In the data rows, 50 means zero.
Each pair is two rows. How far apart are they, by a hidden measure? 0 means very close, and 30 very far. Two or three weighted sums of its numbers give each row a place; it is the straight-line distance between the places.
c(47, 57, 50, 38, 56, 48, 47, 64, 42, 52, 43, 37, 40, 42, 44, 55)
c(54, 66, 51, 45, 41, 58, 68, 67, 27, 71, 37, 25, 44, 43, 40, 26) -> 5
c(43, 46, 48, 53, 68, 48, 57, 42, 54, 55, 55, 54, 50, 48, 44, 58)
c(42, 62, 54, 35, 41, 47, 50, 36, 48, 55, 51, 43, 42, 48, 57, 61) -> 14
c(45, 45, 44, 48, 69, 35, 47, 43, 55, 44, 58, 61, 49, 49, 52, 68)
c(34, 63, 69, 36, 94, 39, 60, 63, 23, 60, 40, 44, 37, 21, 45, 71) -> 7
c(69, 45, 44, 52, 44, 33, 49, 41, 50, 63, 61, 58, 44, 52, 50, 51)
c(45, 38, 30, 52, 51, 26, 44, 27, 75, 57, 60, 82, 41, 50, 77, 19) -> 8
c(48, 44, 55, 61, 50, 39, 50, 52, 53, 34, 49, 62, 47, 45, 50, 49)
c(50, 47, 42, 42, 61, 38, 43, 49, 55, 55, 64, 58, 51, 60, 47, 55) -> 10
c(44, 35, 51, 64, 56, 55, 44, 27, 53, 22, 48, 56, 62, 47, 58, 55)
c(48, 47, 58, 36, 90, 41, 51, 57, 47, 63, 62, 43, 46, 37, 40, 69) -> 20
c(51, 57, 52, 46, 55, 67, 62, 68, 33, 67, 40, 31, 44, 51, 47, 66)
c(41, 51, 49, 45, 33, 54, 53, 44, 58, 44, 60, 57, 54, 59, 61, 59) -> 13
c(51, 37, 52, 51, 56, 38, 40, 33, 62, 43, 54, 71, 60, 62, 58, 62)
c(55, 51, 56, 45, 67, 58, 58, 37, 54, 46, 54, 28, 54, 62, 59, 61) -> 28
c(75, 18, 54, 71, 40, 65, 37, 60, 61, 49, 61, 57, 62, 82, 30, 53)
c(51, 31, 53, 59, 49, 52, 39, 53, 56, 59, 60, 66, 51, 61, 47, 36) -> 8
c(60, 45, 67, 64, 29, 76, 59, 77, 27, 45, 33, 22, 55, 57, 36, 51)
c(56, 47, 40, 44, 54, 41, 47, 34, 61, 37, 60, 63, 59, 47, 57, 52) -> 9
c(53, 34, 30, 67, 64, 45, 44, 22, 71, 44, 72, 64, 53, 62, 60, 38)
c(46, 51, 57, 52, 54, 43, 51, 58, 41, 45, 47, 42, 49, 45, 40, 53) -> 7
c(40, 40, 74, 57, 35, 61, 55, 84, 30, 42, 41, 29, 58, 56, 39, 63)
c(50, 66, 76, 35, 46, 68, 62, 67, 19, 56, 32, 22, 40, 32, 46, 50) -> 14
c(37, 47, 58, 62, 43, 46, 54, 41, 52, 26, 45, 52, 48, 39, 58, 38)
c(59, 28, 16, 37, 64, 15, 32, 3, 93, 41, 76, 78, 55, 86, 77, 38) -> 11
c(50, 58, 37, 48, 48, 45, 51, 44, 62, 58, 27, 56, 46, 65, 53, 39)
c(49, 34, 53, 73, 48, 52, 34, 42, 51, 7, 39, 63, 46, 47, 51, 42) -> 15
c(54, 57, 35, 49, 24, 36, 47, 40, 61, 47, 62, 63, 48, 48, 55, 64)
c(42, 47, 73, 59, 48, 64, 49, 78, 34, 45, 48, 40, 51, 51, 37, 65) -> 21
c(46, 60, 62, 41, 46, 64, 55, 61, 40, 62, 44, 40, 46, 46, 55, 62)
c(53, 68, 67, 38, 42, 78, 61, 67, 31, 60, 40, 22, 53, 41, 51, 66) -> 8
c(51, 52, 44, 49, 44, 98, 46, 49, 51, 44, 51, 47, 47, 53, 60, 35)
c(23, 70, 48, 41, 27, 48, 63, 58, 37, 52, 42, 42, 39, 33, 51, 52) -> 15
c(68, 40, 56, 56, 36, 71, 53, 68, 45, 33, 59, 53, 54, 56, 51, 55)
c(57, 31, 37, 53, 69, 15, 38, 31, 70, 41, 57, 64, 58, 76, 47, 49) -> 4
c(42, 76, 57, 36, 34, 55, 71, 73, 23, 67, 37, 29, 42, 20, 43, 59)
c(40, 57, 60, 46, 34, 54, 42, 59, 45, 54, 40, 64, 47, 41, 46, 48) -> 21
c(40, 52, 46, 51, 51, 40, 53, 58, 35, 53, 49, 40, 23, 39, 61, 39)
c(54, 49, 50, 65, 3, 56, 54, 63, 48, 36, 34, 53, 49, 69, 56, 22) -> 29
c(69, 12, 51, 79, 53, 46, 35, 39, 70, 34, 59, 58, 63, 68, 44, 34)
c(51, 39, 37, 68, 57, 45, 32, 34, 72, 36, 64, 72, 55, 58, 61, 36) -> 7
c(47, 42, 48, 57, 46, 45, 46, 51, 54, 52, 62, 49, 60, 58, 48, 58)
c(43, 34, 45, 59, 61, 24, 48, 21, 74, 28, 74, 85, 54, 54, 49, 31) -> 17
c(59, 70, 25, 19, 0, 68, 69, 63, 50, 98, 28, 46, 37, 84, 69, 22)
c(34, 99, 29, 6, 19, 33, 72, 47, 45, 78, 39, 45, 20, 37, 66, 18) -> 15
c(36, 62, 59, 51, 32, 66, 53, 55, 20, 23, 31, 40, 62, 39, 60, 59)
c(67, 48, 37, 53, 40, 50, 54, 45, 54, 40, 41, 55, 49, 46, 51, 52) -> 12
c(46, 63, 63, 38, 46, 58, 49, 55, 40, 53, 45, 37, 47, 47, 46, 20)
c(61, 48, 58, 56, 25, 68, 45, 62, 46, 56, 40, 1, 49, 57, 47, 48) -> 23
c(47, 49, 43, 65, 38, 37, 46, 46, 56, 35, 51, 65, 51, 51, 70, 35)
c(48, 44, 46, 67, 34, 52, 45, 60, 40, 27, 39, 52, 58, 44, 45, 40) -> 8
c(57, 28, 37, 47, 66, 35, 39, 29, 80, 56, 76, 73, 56, 71, 50, 46)
c(33, 64, 55, 55, 41, 64, 54, 61, 45, 56, 27, 36, 49, 60, 55, 67) -> 7
c(34, 50, 40, 49, 42, 47, 48, 42, 60, 45, 43, 53, 45, 56, 64, 53)
c(36, 79, 73, 30, 30, 38, 66, 70, 14, 52, 25, 14, 36, 18, 45, 46) -> 11
c(36, 47, 35, 55, 54, 32, 43, 32, 70, 45, 48, 67, 45, 52, 54, 36)
c(19, 98, 82, 23, 51, 59, 83, 88, 0, 53, 27, 7, 30, 0, 49, 65) -> 15
c(47, 45, 57, 46, 70, 67, 44, 76, 35, 60, 50, 33, 68, 60, 41, 51)
c(40, 69, 80, 44, 63, 60, 62, 63, 32, 40, 36, 23, 45, 33, 45, 66) -> 13
c(48, 38, 42, 63, 46, 37, 49, 40, 62, 55, 77, 61, 58, 68, 48, 54)
c(43, 45, 42, 47, 55, 39, 63, 55, 47, 58, 49, 57, 25, 29, 49, 35) -> 6
c(63, 39, 61, 54, 31, 71, 48, 58, 45, 46, 51, 52, 63, 58, 57, 55)
c(36, 75, 43, 35, 61, 31, 59, 47, 47, 61, 55, 53, 42, 36, 54, 47) -> 4
c(51, 48, 51, 50, 62, 42, 58, 47, 60, 46, 54, 38, 57, 54, 58, 59)
c(52, 32, 3, 62, 66, 16, 38, 7, 87, 54, 78, 84, 53, 71, 68, 50) -> 17
c(77, 61, 70, 33, 75, 64, 44, 41, 48, 58, 49, 37, 50, 53, 37, 53)
c(48, 56, 56, 53, 68, 44, 53, 53, 39, 37, 49, 43, 34, 33, 43, 68) -> 7
c(55, 61, 41, 53, 27, 60, 60, 58, 36, 58, 46, 44, 48, 49, 59, 54)
c(68, 36, 24, 56, 46, 54, 42, 56, 49, 35, 52, 40, 60, 61, 44, 58) -> 13
c(31, 53, 31, 42, 43, 28, 63, 57, 54, 65, 43, 55, 40, 39, 56, 37)
c(19, 68, 65, 46, 58, 46, 62, 90, 22, 48, 41, 36, 42, 22, 46, 74) -> 3
c(78, 28, 39, 71, 48, 43, 43, 24, 74, 20, 61, 70, 59, 69, 60, 41)
c(47, 53, 65, 46, 52, 50, 56, 70, 35, 24, 35, 43, 46, 52, 47, 51) -> 14
c(51, 48, 80, 53, 67, 49, 47, 73, 27, 46, 42, 39, 47, 47, 39, 0)
c(58, 29, 61, 72, 65, 52, 34, 56, 47, 38, 54, 61, 51, 50, 32, 42) -> 20
c(54, 48, 56, 57, 55, 46, 48, 61, 50, 51, 54, 62, 54, 39, 42, 0)
c(54, 65, 51, 41, 53, 48, 52, 64, 47, 58, 46, 57, 43, 42, 48, 29) -> 4
c(40, 49, 47, 51, 65, 68, 50, 48, 58, 53, 50, 55, 54, 54, 48, 59)
c(47, 48, 55, 55, 62, 62, 51, 50, 39, 35, 38, 45, 54, 60, 56, 70) -> 7
c(58, 7, 37, 68, 48, 60, 39, 19, 82, 42, 62, 73, 61, 83, 61, 45)
c(69, 25, 51, 47, 49, 50, 20, 34, 79, 60, 65, 60, 71, 90, 46, 49) -> 7
c(51, 57, 48, 42, 38, 42, 52, 48, 47, 42, 41, 49, 44, 35, 57, 57)
c(46, 70, 47, 43, 43, 53, 53, 56, 43, 60, 39, 39, 43, 49, 51, 75) -> 5
c(55, 28, 54, 55, 51, 64, 42, 52, 60, 69, 59, 49, 46, 64, 43, 63)
c(67, 26, 63, 68, 51, 44, 37, 49, 65, 35, 57, 65, 56, 54, 46, 52) -> 19
c(58, 51, 48, 59, 36, 44, 52, 55, 56, 66, 52, 48, 45, 47, 54, 30)
c(55, 63, 44, 36, 67, 45, 64, 49, 56, 45, 43, 29, 43, 37, 59, 79) -> 17
c(48, 67, 46, 35, 49, 47, 48, 40, 60, 54, 47, 45, 54, 33, 37, 43)
c(52, 56, 59, 31, 44, 63, 39, 52, 48, 64, 42, 48, 45, 52, 48, 32) -> 11
c(51, 54, 46, 47, 53, 66, 60, 67, 34, 53, 51, 47, 50, 41, 40, 52)
c(42, 61, 55, 54, 45, 52, 61, 54, 44, 50, 44, 45, 44, 49, 45, 47) -> 8
c(40, 59, 53, 43, 49, 49, 57, 58, 42, 46, 47, 49, 47, 42, 52, 46)
c(47, 46, 53, 48, 49, 50, 48, 55, 51, 62, 52, 40, 64, 53, 51, 58) -> 15
c(42, 35, 43, 49, 59, 40, 40, 29, 51, 66, 63, 64, 47, 61, 51, 43)
c(44, 53, 68, 55, 49, 58, 49, 60, 42, 46, 39, 45, 56, 52, 29, 53) -> 17
c(32, 74, 72, 35, 42, 47, 46, 46, 37, 37, 39, 36, 49, 20, 60, 47)
c(49, 48, 46, 49, 45, 58, 63, 50, 40, 58, 47, 40, 47, 52, 53, 68) -> 15
c(51, 39, 54, 74, 58, 55, 48, 51, 48, 45, 52, 54, 72, 60, 49, 56)
c(72, 44, 41, 45, 65, 55, 30, 14, 74, 57, 68, 70, 53, 80, 65, 39) -> 6
c(56, 39, 45, 60, 50, 51, 49, 42, 53, 54, 54, 47, 47, 45, 43, 49)
c(59, 57, 59, 26, 50, 61, 46, 57, 45, 67, 47, 39, 50, 58, 42, 60) -> 14
c(12, 39, 23, 50, 75, 56, 41, 33, 73, 29, 56, 57, 57, 69, 70, 81)
c(54, 54, 91, 48, 45, 67, 52, 69, 30, 51, 40, 36, 50, 41, 35, 49) -> 25
c(63, 40, 56, 59, 50, 57, 39, 35, 47, 41, 51, 58, 60, 71, 51, 76)
c(51, 62, 39, 41, 61, 38, 40, 30, 59, 42, 50, 56, 46, 43, 66, 39) -> 10
c(46, 38, 38, 44, 37, 54, 50, 54, 56, 58, 40, 45, 54, 53, 53, 45)
c(39, 57, 41, 60, 33, 58, 52, 48, 55, 21, 38, 60, 43, 42, 59, 47) -> 22
c(51, 23, 62, 91, 60, 30, 31, 10, 77, 15, 72, 80, 49, 59, 59, 50)
c(40, 46, 40, 50, 53, 45, 51, 44, 55, 53, 57, 59, 46, 53, 49, 50) -> 22
c(65, 63, 49, 45, 30, 61, 51, 63, 48, 45, 44, 57, 67, 61, 56, 35)
c(54, 54, 44, 49, 14, 54, 49, 47, 58, 64, 41, 49, 60, 58, 47, 30) -> 22
c(52, 60, 41, 39, 56, 38, 55, 46, 53, 52, 55, 56, 42, 48, 53, 54)
c(57, 38, 64, 55, 44, 50, 49, 61, 52, 0, 45, 59, 58, 45, 44, 14) -> 19
c(61, 54, 57, 31, 57, 60, 61, 57, 42, 59, 47, 37, 47, 51, 51, 56)
c(52, 33, 54, 63, 64, 47, 36, 43, 59, 30, 51, 42, 58, 49, 50, 59) -> 16
c(52, 52, 42, 62, 53, 58, 46, 50, 56, 53, 48, 53, 54, 55, 44, 45)
c(58, 54, 65, 48, 46, 63, 53, 61, 36, 41, 40, 31, 51, 44, 38, 44) -> 4
c(73, 12, 27, 62, 39, 43, 52, 38, 58, 53, 56, 72, 59, 64, 43, 44)
c(55, 48, 44, 50, 61, 48, 39, 49, 67, 55, 62, 68, 49, 43, 50, 40) -> 9
c(52, 54, 62, 58, 44, 59, 45, 53, 42, 56, 51, 55, 50, 47, 52, 43)
c(65, 53, 38, 49, 52, 58, 46, 56, 54, 52, 54, 51, 48, 51, 42, 51) -> 12
c(39, 35, 67, 29, 86, 46, 30, 45, 61, 23, 66, 51, 67, 64, 47, 60)
c(56, 51, 41, 39, 52, 43, 47, 38, 58, 50, 55, 61, 53, 46, 50, 44) -> 21
c(53, 38, 30, 59, 44, 44, 39, 40, 71, 49, 53, 61, 52, 61, 69, 39)
c(43, 46, 30, 38, 58, 25, 49, 16, 68, 59, 66, 73, 39, 48, 65, 38) -> 7
c(37, 56, 57, 26, 59, 46, 54, 51, 52, 66, 51, 54, 45, 37, 55, 69)
c(40, 61, 42, 34, 64, 25, 68, 26, 65, 45, 61, 66, 44, 39, 58, 44) -> 12
c(44, 60, 52, 31, 63, 56, 54, 51, 44, 52, 49, 38, 42, 41, 54, 62)
c(66, 65, 49, 39, 51, 57, 44, 49, 55, 68, 52, 41, 54, 64, 53, 50) -> 12
c(46, 51, 42, 45, 57, 59, 55, 49, 46, 55, 60, 44, 56, 49, 46, 49)
c(57, 32, 54, 57, 31, 55, 37, 45, 67, 26, 46, 65, 57, 69, 67, 26) -> 27
c(49, 56, 56, 31, 58, 53, 48, 62, 44, 69, 47, 46, 42, 39, 43, 70)
c(60, 54, 53, 50, 52, 50, 48, 53, 49, 45, 46, 53, 50, 41, 45, 62) -> 9
c(71, 40, 49, 55, 47, 61, 41, 54, 55, 36, 45, 44, 61, 67, 51, 59)
c(41, 58, 82, 37, 48, 63, 52, 84, 27, 34, 26, 29, 57, 39, 40, 67) -> 2
c(42, 54, 56, 47, 76, 33, 49, 47, 29, 69, 40, 42, 43, 40, 47, 56)
c(38, 84, 77, 29, 53, 74, 34, 71, 23, 52, 36, 14, 39, 28, 55, 70) -> 1
c(66, 40, 47, 61, 51, 47, 63, 65, 34, 73, 60, 45, 48, 55, 37, 61)
c(43, 26, 27, 61, 63, 30, 32, 12, 84, 28, 79, 76, 64, 83, 70, 58) -> 2
c(58, 38, 43, 54, 51, 48, 38, 36, 66, 21, 51, 69, 54, 57, 63, 35)
c(39, 71, 58, 38, 54, 51, 59, 49, 31, 51, 39, 40, 41, 24, 47, 51) -> 21
c(50, 43, 47, 66, 40, 61, 52, 53, 39, 23, 31, 42, 53, 45, 56, 69)
c(69, 13, 37, 67, 32, 47, 35, 28, 81, 50, 71, 63, 68, 89, 57, 44) -> 12
c(40, 51, 50, 35, 44, 67, 43, 48, 49, 39, 53, 54, 63, 51, 57, 61)
c(54, 46, 60, 61, 69, 42, 52, 51, 38, 21, 55, 45, 53, 29, 44, 57) -> 1
c(55, 44, 67, 59, 84, 40, 38, 47, 41, 62, 51, 50, 55, 47, 45, 66)
c(46, 59, 32, 52, 39, 43, 61, 43, 46, 68, 49, 69, 49, 39, 56, 60) -> 9
c(51, 58, 59, 49, 40, 65, 58, 62, 49, 46, 44, 40, 54, 57, 55, 53)
c(49, 54, 62, 51, 57, 70, 43, 55, 48, 36, 49, 43, 55, 59, 45, 56) -> 3
c(57, 45, 44, 51, 54, 34, 38, 30, 67, 73, 68, 53, 44, 60, 48, 53)
c(60, 42, 46, 55, 28, 53, 47, 57, 45, 58, 44, 55, 49, 58, 44, 0) -> 18
c(56, 25, 42, 61, 46, 75, 45, 35, 76, 50, 61, 69, 56, 84, 50, 45)
c(75, 10, 60, 94, 53, 57, 43, 66, 54, 44, 55, 52, 73, 75, 40, 71) -> 10
c(39, 56, 40, 55, 55, 34, 54, 35, 62, 53, 64, 58, 44, 36, 61, 48)
c(48, 48, 55, 54, 24, 44, 59, 72, 46, 37, 36, 51, 46, 42, 50, 44) -> 21
c(64, 38, 55, 72, 66, 40, 44, 41, 55, 34, 54, 55, 58, 47, 48, 56)
c(71, 32, 52, 67, 58, 56, 39, 43, 52, 48, 56, 64, 57, 62, 34, 57) -> 6
c(69, 41, 34, 69, 56, 53, 32, 27, 68, 46, 74, 73, 50, 57, 49, 44)
c(58, 43, 44, 52, 50, 68, 46, 35, 61, 41, 52, 56, 61, 66, 50, 45) -> 15
c(45, 78, 64, 41, 49, 58, 60, 70, 26, 60, 53, 20, 40, 49, 55, 54)
c(56, 42, 48, 50, 54, 40, 53, 45, 60, 56, 64, 49, 52, 63, 51, 56) -> 1
c(64, 45, 52, 52, 59, 48, 44, 57, 54, 56, 54, 59, 50, 46, 38, 37)
c(71, 39, 75, 62, 25, 92, 52, 92, 35, 53, 47, 23, 60, 73, 36, 63) -> 12
c(49, 54, 55, 46, 37, 57, 54, 56, 42, 55, 55, 45, 51, 57, 51, 58)
c(41, 64, 23, 47, 32, 41, 53, 40, 61, 61, 35, 62, 41, 55, 64, 32) -> 5
c(33, 58, 56, 33, 74, 48, 54, 46, 42, 53, 47, 48, 49, 39, 50, 55)
c(46, 59, 55, 41, 55, 49, 41, 52, 38, 64, 47, 33, 48, 42, 43, 58) -> 14
c(44, 63, 57, 42, 59, 57, 75, 55, 27, 59, 31, 17, 45, 59, 49, 70)
c(45, 40, 80, 52, 40, 73, 46, 78, 36, 50, 40, 24, 53, 59, 42, 43) -> 8
c(32, 49, 45, 54, 84, 35, 50, 32, 62, 44, 61, 62, 42, 43, 57, 43)
c(36, 73, 69, 36, 60, 69, 68, 64, 14, 48, 33, 18, 44, 18, 56, 42) -> 17
c(53, 55, 43, 42, 41, 60, 58, 54, 43, 56, 34, 30, 51, 48, 53, 56)
c(47, 47, 47, 50, 58, 54, 49, 51, 44, 41, 47, 51, 96, 54, 45, 57) -> 4
c(33, 55, 57, 53, 47, 38, 45, 49, 41, 48, 42, 39, 50, 45, 53, 57)
c(64, 49, 45, 48, 57, 40, 53, 49, 56, 71, 55, 53, 53, 54, 45, 37) -> 18
c(43, 52, 41, 31, 46, 53, 54, 49, 47, 69, 65, 49, 44, 44, 54, 64)
c(45, 52, 68, 46, 61, 58, 46, 52, 43, 60, 49, 48, 53, 74, 35, 60) -> 25
c(16, 84, 63, 19, 73, 44, 71, 61, 13, 36, 34, 20, 37, 5, 33, 65)
c(38, 66, 49, 35, 51, 36, 63, 58, 42, 60, 30, 37, 36, 33, 48, 43) -> 15
c(41, 53, 34, 45, 58, 40, 49, 37, 77, 45, 55, 62, 45, 44, 67, 41)
c(54, 67, 27, 47, 16, 34, 50, 44, 64, 57, 56, 66, 31, 55, 58, 9) -> 23
c(53, 50, 51, 54, 52, 53, 49, 42, 49, 51, 51, 57, 40, 52, 49, 44)
c(39, 88, 89, 22, 45, 75, 76, 92, 1, 63, 15, 6, 45, 18, 51, 57) -> 15
c(49, 41, 49, 35, 58, 56, 49, 31, 49, 41, 55, 49, 55, 54, 58, 58)
c(43, 45, 63, 60, 62, 59, 46, 47, 46, 50, 41, 50, 50, 49, 44, 25) -> 13
c(22, 72, 40, 34, 66, 21, 54, 28, 64, 51, 62, 69, 49, 32, 66, 36)
c(51, 61, 50, 54, 54, 58, 54, 47, 46, 48, 48, 50, 51, 55, 45, 67) -> 5
c(63, 52, 61, 52, 43, 67, 57, 62, 43, 55, 43, 51, 48, 63, 47, 69)
c(43, 46, 49, 50, 34, 60, 50, 50, 51, 54, 49, 57, 54, 63, 49, 40) -> 10
c(43, 62, 52, 42, 43, 48, 49, 54, 41, 52, 48, 50, 44, 46, 59, 41)
c(42, 49, 49, 51, 58, 52, 46, 53, 48, 45, 47, 65, 44, 47, 52, 28) -> 9
c(59, 30, 45, 66, 55, 35, 34, 17, 74, 44, 72, 71, 65, 70, 65, 27)
c(66, 62, 59, 41, 44, 61, 55, 75, 28, 65, 50, 29, 45, 36, 43, 48) -> 8
c(47, 45, 60, 73, 36, 68, 56, 59, 39, 33, 40, 29, 66, 54, 51, 24)
c(44, 52, 37, 56, 42, 38, 59, 50, 57, 60, 57, 57, 45, 35, 31, 43) -> 11
c(45, 62, 49, 52, 17, 48, 54, 61, 49, 56, 40, 47, 49, 54, 41, 54)
c(72, 40, 53, 58, 37, 56, 45, 56, 52, 53, 57, 69, 55, 54, 79, 61) -> 3
c(34, 61, 54, 49, 39, 61, 46, 47, 38, 51, 32, 48, 49, 54, 54, 37)
c(50, 47, 66, 63, 39, 64, 46, 61, 46, 46, 50, 38, 59, 67, 48, 50) -> 13
c(44, 60, 44, 43, 92, 40, 45, 29, 54, 56, 58, 54, 49, 44, 62, 60)
c(46, 54, 38, 37, 35, 46, 54, 35, 64, 54, 31, 46, 47, 54, 45, 33) -> 7
c(34, 89, 70, 29, 32, 80, 71, 65, 24, 48, 35, 23, 46, 36, 53, 58)
c(71, 22, 70, 76, 65, 64, 40, 49, 51, 34, 56, 56, 63, 54, 49, 62) -> 7
c(55, 37, 50, 55, 45, 49, 51, 41, 55, 20, 44, 50, 60, 46, 48, 53)
c(63, 28, 48, 66, 53, 39, 39, 51, 53, 47, 64, 68, 51, 49, 35, 37) -> 11
c(49, 41, 61, 52, 20, 67, 58, 69, 39, 40, 32, 50, 57, 52, 27, 44)
c(60, 51, 36, 43, 35, 44, 44, 53, 54, 49, 63, 51, 42, 45, 56, 34) -> 10
c(58, 47, 59, 58, 46, 63, 48, 65, 45, 35, 36, 43, 55, 66, 41, 63)
c(39, 86, 73, 41, 45, 63, 67, 83, 25, 71, 35, 19, 44, 30, 39, 51) -> 13
c(54, 84, 68, 36, 25, 77, 67, 79, 27, 82, 32, 21, 43, 49, 42, 55)
c(35, 57, 42, 49, 63, 41, 57, 49, 51, 49, 47, 42, 40, 31, 47, 59) -> 17
c(71, 50, 0, 51, 37, 55, 24, 54, 76, 49, 56, 63, 61, 78, 53, 49)
c(36, 54, 56, 62, 36, 41, 54, 47, 50, 39, 49, 56, 40, 44, 53, 31) -> 8
c(73, 39, 33, 62, 52, 42, 42, 31, 78, 38, 58, 77, 47, 57, 60, 43)
c(58, 63, 47, 45, 54, 74, 69, 65, 20, 58, 48, 33, 53, 55, 39, 75) -> 19
c(38, 58, 58, 55, 62, 47, 59, 46, 40, 51, 48, 38, 45, 35, 47, 60)
c(53, 43, 47, 52, 41, 53, 37, 43, 61, 49, 52, 62, 53, 56, 56, 46) -> 14
c(39, 57, 59, 44, 62, 57, 61, 71, 33, 49, 43, 28, 52, 26, 40, 63)
c(27, 62, 45, 49, 53, 56, 56, 28, 57, 35, 47, 48, 50, 47, 72, 29) -> 7
c(46, 49, 54, 44, 43, 49, 49, 60, 50, 62, 50, 47, 48, 51, 48, 74)
c(38, 45, 35, 59, 52, 38, 29, 48, 59, 41, 55, 68, 40, 41, 42, 39) -> 7
c(51, 49, 51, 59, 61, 32, 55, 50, 51, 53, 56, 63, 41, 54, 60, 59)
c(54, 61, 42, 52, 32, 59, 53, 54, 45, 51, 34, 49, 44, 52, 53, 27) -> 6
c(61, 37, 54, 51, 65, 70, 44, 47, 50, 55, 58, 44, 47, 72, 36, 63)
c(31, 55, 38, 45, 58, 37, 60, 40, 49, 60, 53, 55, 52, 29, 51, 36) -> 18
c(20, 58, 43, 45, 64, 31, 44, 35, 47, 52, 46, 45, 38, 39, 47, 47)
c(51, 60, 74, 29, 57, 72, 57, 72, 20, 53, 37, 24, 46, 37, 45, 68) -> 12
c(48, 50, 51, 54, 51, 53, 40, 55, 43, 35, 47, 50, 59, 53, 53, 41)
c(46, 40, 42, 54, 63, 42, 45, 28, 73, 19, 58, 65, 48, 57, 53, 49) -> 8
c(48, 52, 48, 60, 47, 34, 60, 55, 40, 61, 52, 54, 46, 41, 41, 37)
c(50, 40, 66, 47, 50, 47, 45, 50, 51, 49, 41, 48, 58, 45, 50, 39) -> 8
c(56, 54, 47, 49, 59, 60, 54, 60, 43, 67, 46, 50, 54, 48, 51, 50)
c(47, 57, 19, 38, 45, 42, 59, 32, 64, 53, 50, 63, 33, 49, 61, 48) -> 3
c(55, 58, 55, 40, 8, 51, 51, 51, 55, 56, 48, 41, 51, 56, 56, 44)
c(29, 67, 32, 51, 60, 17, 57, 41, 56, 64, 49, 58, 27, 23, 62, 33) -> 8
c(40, 60, 57, 56, 58, 48, 70, 70, 31, 52, 35, 34, 52, 34, 47, 65)
c(25, 83, 61, 19, 69, 45, 64, 57, 28, 59, 40, 30, 40, 17, 64, 49) -> 10
c(29, 75, 16, 46, 51, 15, 47, 38, 60, 53, 52, 68, 27, 19, 38, 22)
c(45, 54, 68, 53, 52, 51, 54, 51, 42, 37, 45, 41, 52, 43, 44, 59) -> 9
c(55, 35, 60, 64, 66, 59, 42, 45, 56, 36, 58, 49, 55, 64, 42, 63)
c(59, 56, 66, 48, 45, 74, 44, 61, 39, 42, 41, 33, 53, 50, 57, 50) -> 6
c(86, 9, 18, 68, 17, 56, 28, 31, 87, 51, 61, 78, 57, 96, 51, 26)
c(38, 56, 61, 28, 41, 51, 51, 55, 45, 56, 73, 52, 46, 43, 49, 45) -> 12
c(35, 46, 43, 62, 43, 40, 47, 46, 54, 49, 52, 63, 48, 46, 42, 41)
c(66, 42, 50, 53, 38, 52, 45, 42, 57, 58, 66, 50, 51, 68, 62, 51) -> 5
c(67, 32, 51, 54, 48, 63, 41, 47, 58, 73, 67, 57, 56, 69, 45, 35)
c(56, 35, 63, 61, 57, 64, 39, 54, 43, 50, 66, 43, 58, 54, 43, 51) -> 9
